In the data rows, the value 128 means zero.
Here are some rows, each followed by its group. Rows of different groups can look alike.
[100  61 193 200 237  34 112  87 117  58 161  24 123 156 116 104 157 149 186 106 114 111 197 163 111 117 116 183 130 177 127 154] MJ
[132 152 100 101 149 112 162 142 144 133 101 136 125 141 158 147  91 103 144 157 116  74  96 145 145 119 103 130 124  90 167 194] MJ
[179 121 107 112 145  82 161 117  82 120 157 135 140 138 182 108 110 172 158 130 147 117  97 184 151 123 115 140 156  91 130 114] QF
[142  85 175 177 188 121  69 131  98 101 168 106 179  93  97 114 116 106 147  61 133  86 130 143 137  47 112 130 157 148 126  77] DL
[115 147 124 101 113 105 131 144 118 125  94 129 154 115 141  82 134 160 122 141 124 166 121 158 148 148 103  82 110 143 139  82] QF
[116 127 101 125 126 145 114 141 152 131 151 123 126 121 131 107 162  99 128 113 118 141 115 149 127 147 110 108 112 122 170 128] TL
[128 140 133 107 114 176  89 129 108 146  86 128 126 164 109 155 163 156 137  88 113 197 161 133  82 137 129 135 136 126 152 139] ZL
[102 108 168 175 131 103 130 101 118  64 128  81 134 150  90 190  96 124 155 155 112 103 176 117 144 158 137 129 134 183  89 123] MJ
[127 125 126 140 111 125 126 135 150 135 123 163 143 133 141 194  81 131 163 145 127 111 120  92 167 158 144 116 158 159  83 153] QM
[138 133 139 113  88 132 189 146 129 130 136 143 101 127 135 130 120 169  95 134 164 102 161 118 113  93 154 143  91 131 126 111] GQ
[144 139 112 145 157 138 111 128 115 188  97 133 104 112 126 130 151 105 119 169 121 117 100 107 108 129 175 178 122 111 115 180] QM
[144 141 104 124 117 153 121 133 113 129 103 121  89 185 131 168 148 120 175 115 133 144 138 157 105 135 125 141 146 104 171 130] TL
[157 162 108  77 115 143 116 164  58 169 100 118  96 170 127 169 156 143 145 111 124 196 125 147  87 137 113 129 130  95 163 111] QF
[121 144 111 111 134 160  90 149 114 172  66 166  90 168 123 160 150 158 145  89 126 145 133 143  87 114 140 133 102 108 156 150] QM
[124 100 134 160 156 101 122 106 117 121 140 138 148 139 153 157 103 165 166  89 124 100 127 120 164 129 136 147 153 119 108 169] QM
[156 214  40  88  94 220 158 176 149 224  88 193  85 110 125 109 123   0  91 224 128  85   7  71 132 148 144 143 112  73 171 201] DL
[157  74 136 167 195  77 112  85 125  80 184  87 144 141 156 118 157 130 184  77 162 131 149 179 126 151 114 160 175 133 173 147] TL
[124  72 186 117 137  93 141  49 104  89 202  93 136 151 122 125 165 166 115 107 134 177 193 137 109 154 158 148 138 177 124  85] ZL
[193 118 123 162 148 133 142 149 148 143 120 165 159 146 169 104 107 122 138 110 144  51 119 138 142 108  83 130  95  90 136 167] GQ
[110 129 122 111 120  98 106 115 102 123 134 123 143  97 119  93 127 160 137 134 136 160 122 140 141 123 113  98 119 116 130  85] QF
[111 133 148 119  95 141 127  95 139 137 112 125 163 138 108  79 143 126 111 138 112 169 145 123 139 158 130  70 112 131 114 116] ZL
[134 150 127 122 116 122 114 104 118 142 137 119  92 128 118 102 151  96 104 163  88 170 114  96  93 137 168 172 140 139 119 153] ZL
[141 121 119  88 116 141 163  98 110 164 156 172 133 140 139 153 126 147 114 113 167 137 135 109 130 106 155 154 116 109 129 150] QM
[121 151 129 124 121 140 131 140 117 131 101  77 125 113 108 188  98  79 128 148  87 101 118  94  94 103 105 137 166  93 118 159] MJ
[133 144 124 140 149 135  89 123 113 169 109 145 107 107 134 135 175 112 109 152 112 133  92  92 120 156 183 198 106 130 135 188] QM
[ 53 161 135 131 129 111 126 115 154 108  90 118  99 135 100  79 108 130 145 160 116 127 149 128 136 133 119  73  88 145 150 120] MJ
[146 118 118 140  99 120 154 128 128  90 143 138 123 145 138 175  85 136 165 131 153 138 136 122 162 159 143 125 162 110 112 102] TL
[ 72 178  99 100 120 114 137 154 146 118 144 107  45 142 132 110 172 132  89 141  79 142 108 158 121 116 154 114  94 139 141 137] MJ
[121 143  99  89  79 125 146 171 102 130 110 161 144 137 132 213  76  99 127 168 131 104 102 102 177 198 134 106 144 145  89 131] QF
[151 127 110  63 110 141 181 103  74 159 146 126 162 146 150 145 134 136  96 139 159 147 131 127 128 138 127 189 151 118 132 117] QF
[110 137 144 168 112 137 108 166 166 111  99 145 128 101 104  71 122 157 128 134 141 113 149 125 142 116 116  72  62 119 123  87] GQ
[ 81 109 136 153 119 158 157 145 156 103 142 157 109 124 123 144  98 116 185 163 112  91 140 117 195 166 139 108 137 172 103 124] DL
[156 192  32  24  40 171 228 135 160 188 103 204  71 172 143 154 103  83  98 186 175 134  73 121 152 161 157 126 125  49 169 166] TL
[107 169 125 141 140 115 142 131 123 112 124  77  62 147 111 106 168  96 120 220  81 120 121 109 120 147 193 181 115 134 137 164] MJ
[159 110 127 122 127 144 128 119 101 154 114 148 171  95 136 161 125 153 111  95 128 106 113  95 126  87 125 123 180  86 113 126] QM
[126 134 132  95 133 130 150  97 130 123 149 142  83 156 113 107 141 133 163  98 135 137 145 147 116  92 127 128 123 141 173 111] DL
[152 101 131 118  95 130 184 116 131 131 133 153 115 145 137 116 119 158 109 138 182 113 145 120 133 118 156 146 101 123  88 106] GQ
[126 105 122 133 189 106 136 109 131 146 172 139 144 107 139 100 113  92 179  90 126  91 101 143 164 107  99 116 143 112 179 155] DL
[175 146 131 167 136 157 106 160 128 163 103 124 111 121  87 120 149  81  81 176 138 104 112  87 103 126 174 173  97 124 123 165] GQ
[114 144 112 126 123 133 130 123  96 139 140 155 164 108 129 130 119 122 115 147 156 156 125 141 142 135 113 108 116 121 141 112] QF
[147 170  54  89 108 143 187 128 173 173 131 194  78 128 146  91  88  82 177 145 142  81  50 144 167 126  92  95 119  63 187 146] DL
[148 113 105  87  94  88 177 103  84 123 159 125 126 137 154 138 155 151  93 126 152 184 123 153 137 135 163 165 152 127 124 103] QF
[166 107 122 129 143 124 109 117 138 141 153 130 184 123 171 112 129 115 134 103 111 116 130 138 118 163  93 137 148 109 128 162] ZL
[ 57 143 128 139 118 112 137 147 182 122  95 103 115 110  94  88 118 140 143 153 104 129 144 147 132 150 113  96  87 124 150 123] MJ
[116 161 113 143 101 195 127 188 161 157  69 179 151 121 101 118 101 108  79 130 155 101 109  95 141 135  89  75  57 118 146 139] GQ
[143 124 124 107  86 123 143 158  74 125 142 144 158 115 132 188 103 131 122 150 140 135 120 100 177 172 125 137 145 152  93 110] QF
[ 86  96 176 183 173  72  80 124  70  91 137  95 174  96  97  96 153 154 149  97 130 173 169 160 118 143  84 131 114 167 120  79] QF
[ 66 200  68  99  74 157 146 177 198 165  60 157  92 128 108 102  92  85 119 184 108 137  89 116 134 149  95  55  78  69 160 154] MJ
[152 160 127 128 135 151  87 141 136 144 118 124 131 124 137 137 164  67  72 165  88 160 109  94 101 165 160 173 128 152 125 171] ZL
[175 134 136 101 108 108 137 161  56 104 113  95 160  72 148 169 100 154 101 124 127 118 101 119 140  71 116 127 204  97  84  62] QF
[172 123 131 112 142 117 125  83 123 122 148 152 181 128 154 103 110 122 130  94 117 108 123 125 131 148  86 114 159  93 139 165] ZL
[143 139 148 145  86 153 133 176 170 105 113 142 136 127 114 160  83 116 105 158 158  63 145  87 154 153 145 112 102 142  60 130] GQ
[138 113 107  98 106 131 173  77 113 122 178 125 112 158 144 140 141 106 130 126 181 130 149 118 112 139 147 157 132 130 163 136] TL
[125 134 134 158 119 156 122 161 176 131 111 165 161 130 112 127 127 125 100 128 161 105 136  98 108 124  96  95  57 134 115 109] GQ
[115 120 125 116 132 136 142  96 137 161 128 159 143 114 146 151 122 141 126 105 156 138 132 113 131 135 128 123 120 113 136 139] QM
[139 159 118 106 102 190  91 136 109 153  79 135 121 180 113 159 139 145 146 100 117 203 137 135  68 146 123 128 143 108 150 155] ZL
[ 93 146 124 121  99 144 170 134 156  99 108 123 111 151 131 188  83  94 136 181 119 103 133  89 142 159 135 123 128 149 111 146] MJ
[124 139 133 132  97 165  95 114 127 158 128 131 170 126 121 110 142  84 107 116 123 162 141 128 135 157  91  92 123 128 144 133] ZL
[120 132 101 102 133  86 172 131 146 113 123 135 108 154 157 108 100 128 156 150 118  91 116 153 130 139 139 128 116 101 160 168] MJ
[106  88 156 166 167  98 102  99 139  75 150  86 137 121 127 114 141 150 157  93 130 153 184 158 134 140  93 110 121 142 133  77] TL
[158 133 136 106 137 147 115 124  93 116  69 107 165  94 114 213  75  90 108 144 111 102 116 123  89  81 115 117 161  82 106 148] MJ
[142 139 136 154 133 125 134 164 137 128 130 126  73 112 119  70 151 126 101 182 121 111 122 114 123 103 175 154  85 143 113 126] GQ
[113  97 167 188 133 131  97 141 153  97 107 140 161 123  92 121 114 153 130 109 139 109 179 108 145 107 117  91  98 153  87  94] GQ
[108  77 195 160 137 121  87  99 101  85 164 107 175 126 122 175 123 138 146 116 127 151 186  90 159 196 131 120 180 201  42 126] ZL
[173 122 142  96 121 145 101 118  87 138 100 105 179  67 149 160 104  91 103 103 111 137 116 104 100 111 108 111 191  96 100 124] ZL
[109 109 121 101 129 120 163  79 156 123 163 137  92 134 123  96 143 140 145 119 130 139 130 164 162 110 136 153 122 151 147  99] DL
[109  79 171 165 201  60 136  73 112  63 166  67 146 153 118 126 135 139 162 103 109  86 168 161 124 131  96 145 127 149 137 152] MJ
[126 114 112 135  97 122 152 134 134  80 128 151  83 151 143 150  98 128 180 158 137 136 129 137 172 195 165 125 126 137 109  87] TL
[150 131 117  99 119 129 178 102 106 170 136 151 129 134 140 148 134 155 115 106 137 130 131 130 117 112 151 155 139 129 146 141] QM
[149 123 131 110  90 133 180 145 140 117 121 144 107 126 149 129 106 161 111 140 148 106 151 100 140 107 159 132 107 140 102 117] GQ
[170 113 122 153 146 116 150 153 143 139 130 146 132 150 145 103 113 126 114 119 146  72 112 141 141 118 111 130  82  95 125 170] GQ
[ 64 155 128 135 127 122 139 169 153 120  81 111  99 114 100  93 119 136 151 160 108 140 148 147 126 130  91  82  89 114 137 121] MJ
[150 147  98 119 131 133 120 149  76 147 135 128 136 117 133 129 162  88  85 182 121 137  85 106 121 160 159 200 119 143 126 128] QF
[150 176  90  85  55 148 187 158 169 163 130 165 107 150 153 104 123 142  81 144 149 109 109  99 142 106 149 125  83 106 112 148] GQ
[108 147 135  96  99 133 119 100 131 131 167 105 110 139 155  94 168 127  72 124  92 187 134 141 115 147 160 135 149 160 104 110] ZL
[126 127 136 155  92 129 136 171 162 116 124 128  86 151 126 129 102 151 119 135 143 113 123 109 142 122 170 113  93 165  99 100] GQ
[131 121 102 140 112 122 146 136 149  94 153 129  90 147 126 141 117 110 161 155 151 134 130 124 178 194 175 147 147 147 120 136] TL
[173 123 149 148 121 159 114 166 110 135  89 124 181  89 142 171  82 130  86  96 154  83 123 112 124  72 100 114 144  86  79 107] GQ
[159  60 155 151 202  92 133  66 100  93 210  94 131 155 160 107 153 135 179  78 150 124 170 165 148 134 127 162 148 151 165 126] TL
[104  91 182 192 151 106  87 129 166  99 106 126 132 100  89  68 128 190 146 103 147 121 180 141 131  90 121  82  51 154 108  77] GQ
[ 98 137 111  90  98 115 206  83 138 130 137 101  81 156 121 139 128 129  81 170 134 139 140 130 114 121 143 152 122 133 139 144] MJ
[143 113 110 151 158 112 124 108 129 153 139 160 139 134 161 120 122 149 173  94 129  90  99 142 152 121 136 153 133 100 119 154] QM
[139 140 145 158  92 148 146 170 163  95 124 155 119 125 106 130  91 143 151 160 158 100 149 109 161 167 164 106  97 149  84 100] GQ
[133 165 123 142 108 167 108 180 146 148  67 163 116 142 119 122 127 154 130 132 156 120 132 125 130 108  89  91  74 104 134 130] GQ
[111 135 113 114 143 112 104 141 141 162 163 137 109 123 159 102 152 151 128  89 122 131  92 144 131 101 159 139 132 133 128 159] QM
[ 73 125 138 144 149 144 111 123 160 140 125 158  86 103 106  58 131 132 178 108 132 144 138 137 138 127 105  90  91 159 159  94] DL
[108 133 111 147 117 149 119 126 133 120 126 126 136 140 114 134 113  90 149 125 141 137 128 126 155 164 104 119 120 141 154 135] TL
[ 97 146 139 137 110 168  83 115 145 147 131 123 177 100 113 106 135  97 106 116 103 165 137 130 101 143  89  71 123 143 129 107] ZL
[131 169 124 131 121 128 106 104 127 142 131 111  86 109 133  99 168  98 100 182  87 161 110  97 108 175 175 159 133 137 118 161] ZL
[ 87  24 255 232 220  74  25  55  98  41 172  39 200 106  93  71 185 163 152  57 110 196 248 152 103 144 112 108 144 222 110  54] ZL
Which 3 groups are nearest to each row below, nearest first, going by the distance to the group's nearest row?
[117 141 112 122 126 135 106 155 140 150 140 149 125 124 135 143 131 132 108 102 108 138 114 135 138 125 157 138 134 157 108 136] ~ QM TL QF
[123 137 140 138  91 131 134 181 171 113 139 130  72 151 140  90 156 159 100 115 116 129 124 128 125 105 151 119  96 138 117 106] ~ GQ MJ QM
[119 128 144 149  90 123 154 152 161  83 120 157 116 167 127 143  70 148 148 164 150 108 154  96 173 158 164  95 105 160  41  97] ~ GQ TL DL
[ 62 145 112 116 108 104 152 135 177  94 138  90  85 135 109 132 139 130 130 169  83 123 137 122 126 156 155 121 119 155 136 128] ~ MJ TL GQ
[136 115 168 196 161 129 119 149 118 120 154 123 117 115 108 125 145 131 118 151 125 104 149 103 115 129 175 165  98 163  93 144] ~ GQ QM ZL
[ 99  89 153 160 138 119 129 111 142  78 157 111 131 165 115 197 100 128 188 122 144 121 169 123 159 172 157 132 162 176 113 123] ~ MJ TL DL
[124 112 175 177 161 103  92  98 111 104 148  76  97 115 125  94 182 123 108 159  77 172 148 120  81 161 165 166 153 196 115 132] ~ ZL MJ GQ
[117 130 102 128 163 103 144 116 160 133 128 106 116 154 147 109 134 105 134 139 128 107 121 139 132 134  95 132 124 112 153 179] ~ MJ TL GQ
[102  92 183 172 167  92  53  76 112  83 168  61 140 115 118 109 212 119 102 108  79 181 169 121 101 138 153 171 152 170 118 131] ~ ZL QF TL
[137 122 119  84 128 142 159 100 112 164 131 142 118 119 138 160 130 144 120 118 165 131 137 122 106 113 153 143 148 127 139 143] ~ QM TL QF
Which 3 other groups have their centres nearest to the centre of group DL, nearest first?
TL QM MJ
Which 4 groups are nearest to each row below, nearest first, going by the distance to the centre of the group?
[169 121 144 114 107 166  91 115 103 125  96 111 197 104 144 163  79  90 101 112 118 126 134  82 135 125 100 105 195 110  77 105] ~ ZL QF QM GQ
[123 135 134 138 138 138  92 142 115 138 128 127 150  72 117 134 116  93 119  85 122 100  98 115 130  73 106 103 176 100 127 104] ~ DL QM QF ZL
[128 154 102  98 104 123 128 153  73 140  84 116  70 172 143 151 159 193 155 112 144 185 121 172  99 113 127 133 123 113 160 101] ~ QF TL QM MJ
[127 168  94 120  69 167 147 169 181 162  79 185 114 107 109  83 104 139 100 155 144 102  96 106 138 122  89  56  66  95 143 117] ~ GQ DL MJ QM
[127 148 124 128 114 129  92 144  98 141 123 136 166 127 100 122 137 119 105 144 117 154 113 136 122 137  83 100 118 128 121 115] ~ QF ZL GQ MJ
[101 137 121  91 107 146 189  94 124 127 139 109 107 157 115 185 141 100 105 158 146 137 141 129 103 132 134 176 114 118 164 163] ~ MJ TL QM QF
[120 167  75  77  86 177 212  90 155 178 130 173  77 136 123 117 108  90 133 161 155 115  87 118 148 132 134 120 132  94 170 122] ~ DL TL QM MJ
[143 127 113 123 157  95 161 102 124 117 124 120 136 151 141 110  90 108 150 138 101  71 119 133 114 123 104 133 133  85 153 191] ~ MJ DL QM TL
[102 135 126 125 117  95 130 147 100 128 113 137 153  93 126  96 116 169 133 127 130 163 129 140 139 132 107  72  97 135 141  82] ~ QF GQ ZL MJ
[127 150 120 107 104 137  94 122 143 135 170 107 125 122 154 114 177 112  50 107  92 183 119 120 102 145 126 131 142 175 121 134] ~ ZL QF QM TL
[121 140 139 170 136 146  88 159 182 141  97 168 165 101  87 107 103 124 112 133 164 106 144 123 134 108 100  76  54 133 101 123] ~ GQ DL MJ QM
Group DL spreads out most along one direction. Which 3 other groups' directions of most spread are closest to that one, closest first?
ZL TL MJ
Which 4 groups are nearest to each row below, nearest first, going by the distance to the group's nearest row?
[147 132 128 159 168 123 100 142 114 162 134 125 103 100 110 118 165 134 129 128 121 144 119 104 109 145 188 184 130 144 124 163] ~ QM ZL GQ QF
[125 116 118 101 135 168 174  87 134 148 172 142 125 149  99 138 164  95 132 119 152 110 121 124 123 118 120 145 143 143 187 113] ~ TL DL QM QF
[ 97 246  39  50  50 191 170 182 189 185  92 151  70 153 138 133 129  48  56 182  82 111  43 104 128 124 117 119 100  87 153 192] ~ DL MJ TL GQ
Which 3 other groups have their centres nearest to the centre of group GQ, nearest first?
QM MJ DL
